128 stands for zero in the data rows.
Here are some points, each followed by its number:
[060 136 036 072 163 091 138 067 118 082 195 178] 0
[146 031 111 098 119 117 177 151 096 116 152 136] 1
[043 076 132 130 133 174 135 113 137 091 157 105] 2
[112 176 033 127 102 099 153 104 065 067 089 178] 3
[147 204 119 143 163 115 113 111 111 133 169 108] 4
[174 235 187 182 110 115 063 152 158 160 069 101] 5
[193 123 096 137 132 042 183 202 117 152 172 078] 6
[088 128 180 127 071 097 114 130 155 145 163 071] 7
[161 153 135 194 145 204 106 132 107 141 116 127] 8
[167 128 156 093 149 166 100 129 169 153 172 139] 9
[170 176 183 128 094 171 071 151 136 153 079 155] 10
[142 179 150 132 192 086 120 109 209 161 220 052] 11
[152 109 102 156 174 085 174 113 124 153 131 101] 12
[143 148 108 082 032 057 177 129 094 108 095 149] 13
Which two points above are nearest to each new point? Their numbers follow each, nearest first.
[091 106 071 131 088 141 112 148 076 079 090 180] 3 1
[086 190 085 111 104 096 107 095 103 074 072 190] 3 13
[195 151 140 088 110 042 178 158 138 151 142 072] 6 12
[156 030 140 116 139 111 201 155 124 133 163 073] 1 12
[037 055 123 143 148 192 112 108 173 088 159 118] 2 9
[141 103 084 111 167 078 178 104 128 125 171 142] 12 1
[061 143 045 049 149 075 147 058 124 096 206 164] 0 3
[119 140 053 110 061 143 112 154 065 085 078 194] 3 13
[157 199 113 160 162 112 102 126 118 145 159 113] 4 8
[155 126 149 146 148 082 115 123 136 156 117 074] 12 4
[038 146 107 138 090 156 049 107 152 105 116 155] 2 7
[150 117 092 118 172 187 149 171 082 147 107 180] 8 1
[163 193 125 100 109 057 143 110 136 115 138 094] 4 13
[074 103 135 157 175 172 104 129 148 142 133 138] 2 8
[056 143 086 137 109 149 088 127 135 104 116 142] 2 3
[098 136 099 101 156 067 184 090 137 108 179 094] 12 0
[120 115 081 106 150 103 170 124 152 124 169 101] 12 1
[115 055 151 109 109 127 136 125 115 095 101 164] 1 2
[074 147 137 180 158 176 080 133 135 134 080 153] 8 10
[192 074 156 104 139 085 169 192 138 165 168 048] 6 12
[156 149 180 120 104 152 078 145 121 141 069 176] 10 8
[149 097 089 116 167 043 196 109 126 147 188 096] 12 6
[224 124 150 087 112 111 136 162 153 151 165 100] 9 6
[208 160 141 149 121 110 164 203 091 168 086 092] 6 12
[112 087 149 116 111 160 147 123 145 114 141 130] 2 9
[070 087 150 144 100 155 139 085 108 075 105 170] 2 1
[127 019 162 120 100 142 137 147 113 103 123 153] 1 2
